(in the rows, 128 means zero)
Each row of Y is roughly a mix of the hidden directions of one of a few groups.
Y, 144 rows:
[[124 119 147 136 153 155  81 168 154 138 124]
 [149 127 129 118 120 177  87 117 145 132 164]
 [133 138 104 145  93 121 105 172 137 123 168]
 [148 153  95 113 149 127 175 147 103 112 142]
 [ 88 128 151 129 108 155  91 130 128 119  86]
 [154 178 101  90 122 139 124 113 132 148 114]
 [113 132 103 161 130  94 142 144 130 102 175]
 [156 139 116 124  73 126 117 151 160 109 146]
 [ 95 128 135 114 155 128 115 107 144 187 140]
 [150 150 124 100 133 127  88 147 166 147 159]
 [164 120  99 164 149 172 119 130 107 120 135]
 [149 109 174 113  94 139 160 132 127 144 100]
 [122 105 104 119 133 169 167 132 116 171 126]
 [130 143  81 118  91 103 124 126 119 170 135]
 [107 143 155 152 157 119 107 153 155 163 103]
 [147 155 152  90 151 140 119  92 156 105 126]
 [148 179 139 105 151 135 134 122 122 144 171]
 [ 94 127 151 119 115 160  95 148 116 109  89]
 [111 104 161 129 168 130 149 114 158 136  92]
 [112 132 100 141 131 116 116 129 175 117 179]
 [123 146 146 107 197 137 139 143 135 142 133]
 [125  92 105 131 104 147 107 146  95 129 171]
 [142 157 120 131 144  84 140 133 175 138 103]
 [116 108 102 133 102 157 171 134 169 132 137]
 [105 116 157 162 154 146 146 137  92 143  99]
 [126 129 100 107 154 127 169 112  79 121 139]
 [ 99 137  96 151 101 104 162 108  95 128 117]
 [124 159  78 136 125 139 125 145 105 120 171]
 [138  77 131 127  83 108 139 100 145 140 122]
 [108 109 106 148 161  77 119 108 121 104 137]
 [142 100 104 117  98 126 152 103 122  99  85]
 [132 112  98 117 158  81 131 103 162 143 133]
 [137 104  94 124 152 116 114 148  96 135 176]
 [175 105 156 122  89 133 138 143 151 149 130]
 [115 145 116 139 159 104 170 115 106  88 114]
 [143 137 114 154  95 128  99 129 177 109 152]
 [137 148 115 168 105 139 119 132 138 184 112]
 [ 73 109 173 128 134 134 141 105 145 127 125]
 [161 150  83 129 150 126 160 144 116 102 144]
 [133 128  92 147 148 124  76 149  99 129 108]
 [171 151  92 100 114 114 122 149 128  98 115]
 [134 156 114 125 164 104 138 126 166 150 167]
 [128 100 141 123 117 166 110  95 111  82 140]
 [ 94  96  93 111 132 130 100 133 139  94 103]
 [155 159  94 142 155 132 162 114 113 143 157]
 [103 158  88 117  81 123 104 111 129 136 136]
 [130 102  91 148 142  96  82 136 122 129 104]
 [ 92 154 118 130 174 110 144 102 106 146 144]
 [100 109 136 138  97 158 103 155 106 119  91]
 [152 114 123  95 145 182 116 131 111 130 158]
 [102 138 160 138 153 178  97 141 122 112 138]
 [112 130 154  91 103 127 122 182 142 147 121]
 [ 88 132 164 127 158 114 133 153 139 169 129]
 [112  80 149 158 140 149 130 144 109  93 135]
 [149 132  95 124 133 145 142 155 120 188 133]
 [ 88 112 136 158 109 153 106 107 106 147  98]
 [135 125 110  92 126 111  88 128 142 152 174]
 [131 155 131 105 184 123 118 152 115 107 154]
 [127 118  88 171  97 104 153 137 148 115 119]
 [178 156  92 139 123 127 129 122 143 116 165]
 [147  97 142 158 117 102 134 144 180 117 116]
 [134 128 111 163 126 173 113 115 136 177 132]
 [135 108  85 104  85 133 123  94 151 129 131]
 [124 106 157 134  78 126 123 118 163 128  92]
 [180 106  97 147 119 100 129 102 146 123 133]
 [115  92 121 159 102 158 100 152 130  99 112]
 [128  97 124 118 163 103 111  82 120 124 160]
 [139 183 116 105 128 117 128 118 125 159 166]
 [ 93 119  88 149 145 112  93 115 121  96 133]
 [135 120 138 125 137  95 122 123  78  80 112]
 [101 134 139 154 135 100 115 142 160 101 172]
 [136 148 136 127 170  81 100 133  95 134 123]
 [106 112 133  91 132 148 128 116 175 119 167]
 [170 126  87 107 144 130 128 149 148 105  98]
 [152 121 130 135 110 144 100 142 147 181 161]
 [ 90 101 141  87 151 119 162 113 108 124 121]
 [190 154 136 141 149 146 149 119 120 133 111]
 [127 116 131 137 135 187 120 141 109 105  89]
 [128 106 145 178 137 125 116  74 125 136 123]
 [142 153 118 169 111 112 123 132 180 149 138]
 [165 155 152  89 158 140 141 109 138 137 149]
 [136 162 154  93 114 120 167 136 117 156 153]
 [ 84 138 116 159 112  93 116 130 163 114 114]
 [167 136  93 124 144 117 127 162  97 161 134]
 [124 132 120 136  90 139  98 179  93 127 131]
 [149 156 148 126 111 107 145 146 187 126 121]
 [148 125 106 140 125 128 100 133  66 151 110]
 [105  85  87 112 109 104 146 113 112 146 139]
 [114 130 139 168 100 143 166 124 139 110  88]
 [180 116 125 102 147 129 131 137 166 106 106]
 [ 85 160 157 127 120 156 116 102 101 136 144]
 [ 96 129 172  77 130 125 117 150 131 135 115]
 [154 108 103  94 140 121 134 147 109  85 157]
 [160 128 129 138 148 174 150  95 140 102 108]
 [149 128 150  87 162 104 115 145 147 122 164]
 [103  83 171 143 114 122 145 107 101 133 124]
 [114  93  97 154 135  94  94 145 149 144 138]
 [141 144 120 189 152 114 150  99 125 119 129]
 [145 123 124 176 130 161 109 104  86 141 132]
 [116  93 105 126 151 165 146 108  98 160 132]
 [136 136 143 140 176 168 131 129 152  91 140]
 [113 107 122 143 138 103  91  86  88 132 129]
 [133 127 158 122 127 134  88 105 126  71 142]
 [138 131 146 125 132  75 150 114 158 117 166]
 [112  96 120 103 115 102  91 161 143 144 156]
 [122 126 133 146 132 152 180 136 102 140  85]
 [124 107 107 152 140  85 101  82 137 122 126]
 [104  80 164 156 134 128 122 137 137 121  93]
 [ 99 128 136 152 159 107 171 126 117 124  89]
 [ 87 128 133 154 125 126  76 112 152 116 109]
 [164 155 126 139  83 111 117 155 134  98 143]
 [140 121 150  95  84 136  87 112 110 110 141]
 [142 116 143 141 145 158 166  81 157 122 137]
 [134 128  75  90 155 108 125 149 138 148 135]
 [140 134 125 119 107 110 154 154 157 155 179]
 [120  79 118 143 118 145 122 136 131  81  97]
 [138 123 102 106 130 135 179 127  82 108 121]
 [176 145 121 107 132  97 157 113 161 114 124]
 [120  96 147 125 115 147 110 122 135 138  65]
 [170 165 107  95 134 120 145 121 122 144 160]
 [138 150 121 118 113 167 117 163 125  81 108]
 [112 112  88  91  99 121 109 148 130  93 121]
 [125 152 152 143  99 134 110 137 138  69 114]
 [111  65 140 150 109 122 127 132 122 125  95]
 [127 158 154 110 122 182 164 131 122 124 145]
 [115 105 115 156  94 114 147 177 111 121 108]
 [121 145 161 129 143 142 121 119 132  83  78]
 [108  93 119 156 153 100 109  85 146 131 123]
 [151 141 184 122 126 163 101 132 147 140 117]
 [134  88 154 121 121 122 162 156 167 141 108]
 [ 97 108 124 138 101 133  84 142 139 113 170]
 [112 123 140 122 134 173 165 125 117 171 104]
 [137 136 117 129 110 192  97 125 112 149 124]
 [129 119  97 149  81  90 121 129 155 109 139]
 [144  87 171 141 166 129 140 145 138 105 133]
 [133 139 116 177 172 120  97 129 125 116 153]
 [100 152 124 150 121  84 138 120 140 115 175]
 [136 154  75 138 140 151 137 145 122 100  96]
 [108 113 143 101 148 107 100 126 137  73 116]
 [159 148 133 176 168 140 119 104 123 126 145]
 [116 141 104 125 117 105  83 148  79 134 123]
 [115 136 131 149 131 138  82 101 169 151 152]
 [118 124  77 163 125 118 157 145  95 112 129]
 [122 117 137 147 161  98 120  86 135  84 122]]

Which three rows in each list fit none of the groups? Every other row fits one group, some only roughly. Give them in the order they come.
- q666: [ 72 134 114 128 115 130 126 164 107 161 122]
- q337: [143 119 136  85 144 137 173 142 152 123  96]
- q659: [143 102 101 122 105 100 123 145 121 184 132]
- q687: [119 134 106 113 165 142 155 143 142 182 136]
- q467: [112  80 127  92 101 114 134  93 127 112 113]
- q343: [130 145 135 129 103 171 141 171 148 117 161]
- q84: [152 123 115 136 166 176 117 163 115 134 111]
- q873: [106 110 137 160 128 116 174 168 140 104 123]
- q662: [121 139 142 146 123 178  94  97 117 135  98]
- q281: [127  82  89 121 106 125 152 123 114  93 143]
- q54: [153 141 113  82 103 158 111 110 108 155 134]
- q433: [155 113 128 148 135 196 144 125 138 124 136]
- q332: [138 175  87 169 137 135 119 137 140 135 143]
- q996: [129 107 148 134 113 181 123 125 107 161 160]
- q632: [151 149 100 166 116  83 109 115 132 133 103]
	q873; q996; q632
- q227: [147 150 136 127 128 137 190 153 101 142 122]
- q814: [119 143 136 133 110 165 115 144  69 147 138]
- q453: [134 153 139 145 142 107 181 151 122  98 105]
- q437: [ 86 100 128  92 108 102 132 111 132 107 102]
- q900: [128 132 159  86 108 108 172 145 152 121 127]
- q42: [135 118 151  83  93 171 144 133 113 117 124]
- q525: [ 94 152 121 115 130 114 134  96  85  98 150]
- q956: [135 157 122 131 135 144 143 120  70 144  92]
- q359: [157 117 123 142 121 151 159  72 105 130 117]
- q170: [136 150 107  74 137 153 146 133  91 139 133]
- q322: [100 139 134 175 114 128 152 119 162 146  97]
- q3: [112 119 141 118 175 109 121 145  83 138 156]
- q964: [142 159 153 112 145 123 140 176 121 168 121]
- q225: [101 142  82 161 116 109 141 134 125 112  91]
- q92: [143 160 105 128 116 140 137 163 125  88 167]
	q525; q956; q92
- q562: [114 125 112 139 148 159  95 151 140  92  90]
- q952: [128 120  95 100 114 124 150 108 126 180 102]
- q330: [160 124 161 119 165 143 117 164 143 143 157]
- q269: [115 139 120 136 124 133 117 128 127 162  59]
- q690: [113 143 162 161 102 103 114 101 118 125  91]
- q463: [108 137 134  80 100 121 117 137 145 138  81]
- q972: [151 116 148 128 121 156  83 138 158 103 159]
- q256: [151 148 139  92 127 139 163 132 166  93 118]
- q887: [140 135 142  75 152  95 111 152 103 134 141]
- q234: [117 136 129 119 138 131 140 117 175  71 108]
	q952; q463; q972
- q180: [134  97  99 111 179 114  94 140 114 120 125]
- q440: [124  95 150 111 106 150  91 131 111 153 164]
- q116: [136 150 125 139 120  92 159 160 101 113  90]
- q460: [ 94 113 154 121 102 131 135  91  81 136 125]
- q674: [112  82 105 120 132 102 120 114 101 167 110]
- q23: [138  82 151 136 144 176 115 141 112 113 113]
- q254: [124 117 114 189 126 114 137 148 125  90 110]
- q561: [118  94 155 139 104  78 149 106 135 139 116]
- q81: [171 138 110 137 127  79 101 136 150 115 113]
- q158: [ 85 147 158 142 158 108 129 114 142 151  98]
- q49: [123 120  82 124 175 128 124 119  86 140 131]
- q16: [133 169 145 149 118  96 148  99 147 146  97]
- q613: [118 171 157  99 169 138 142 113 118 114 111]
	q180; q49; q16
- q845: [142 120 133  98 145 126 145 126 120 110  62]
- q656: [138  83 148 115 127  80 127 138 149  99 136]
- q230: [125 146 115 183 127 140 102 118 173 133 133]
- q518: [139 170 173  95 142 131 116 152 123 115 148]
- q780: [147 111 128 128 106 191 150 114 113 114 140]
- q352: [ 88 112 130 143 129 113 183 128 148 125 101]
- q390: [ 85 113 158 126 111  92 126 138 131 159 156]
- q41: [125 127 124 156 134  77 146 138 170 111 103]
- q568: [167 105 101  98 119 119 107  86 124 109 137]
- q600: [123 139 142 125 138 153 195 140 121 108 147]
- q548: [109 141 104 122 135  84  92 143 163 105 124]
	q518; q568; q600
- q716: [127 154 179 151 130 147 106 110 130 104  99]
- q278: [131 118 126 128 127 135  82 127  70 148 149]
- q12: [173 156 121 120 121 111 123 159 159 100 106]
- q791: [115 155  82 134  92 123 147 143 156 108 108]
- q98: [104 121  76 114 103  97 121 148 149 131 105]
- q214: [130 146 131 159 156 145  98 121 176 120 156]
- q236: [145 160 138  93  83 139 152 138 108 110 147]
- q272: [139  78 131 142 103 138 118 143 108 171 148]
- q608: [126 140 120 134 117 148  95 176  81 136 119]
- q369: [112 144 162 152 147  98 145 119 134 170 101]
- q121: [120 137 136 156 136 148 103  98 101 178 112]
- q775: [132 119 147 101 160 121  75 132 137 162 140]
	q278; q98; q775
- q354: [123 119 107 155 135  92 168 137 103 165 114]
- q481: [128 155 143 168 122 158 110 149 104 149 162]
- q546: [121 131 106 138 134 140  74 126  92 165 118]
- q76: [ 90 105 147 106 141 106 113  98 140  90 144]
- q824: [115 135 155 128 110 115 123 116 176  80 139]
- q142: [144 122 152  91 122 161 113 128 132  80 150]
- q494: [168 135 104 117 105 105 116 107 138  79 124]
- q722: [123 179 158 109 140 149 114 117 118 164 142]
- q528: [137 136 136 139 173 174 128 141 119  98  99]
- q308: [102 110 124 127  87 171 128 151 122 102 154]
- q803: [134 160 147 120 127 121  86 174 127 120 159]
- q456: [144 151 128  85 111 175 132 120 129 143 159]
	q546; q803; q456
- q258: [139  86 127 136  95 116 140 154 123 173 147]
- q93: [113 140 151 110 109 154 123 106  80 153 156]
- q675: [144 123 129 130 150 169  92 170 130 119 158]
- q315: [176 124 131 137 101 100 126 112 138  95  95]
- q19: [150 123 105 145 187 114 120 136 107 106 148]
- q492: [143 118 150 118 146 141 130 119 156  63 134]
- q527: [ 97  73 129 115 105 130 150 113 101 114 136]
- q452: [152 124 147 111 144 111 157 185 111 128 147]
- q136: [114 181 112 146 158 146 146 133 104 112 148]
- q38: [ 95 122 107 103 157 145 140  92 114 155 155]
- q27: [113 159 146 104 151 146 121 175 124 139 163]
- q475: [106  66 120 119 131 162 121 142 108 116 118]
- q102: [119 157 160 111 137 126 113 122  78 130  91]
	q527; q27; q475
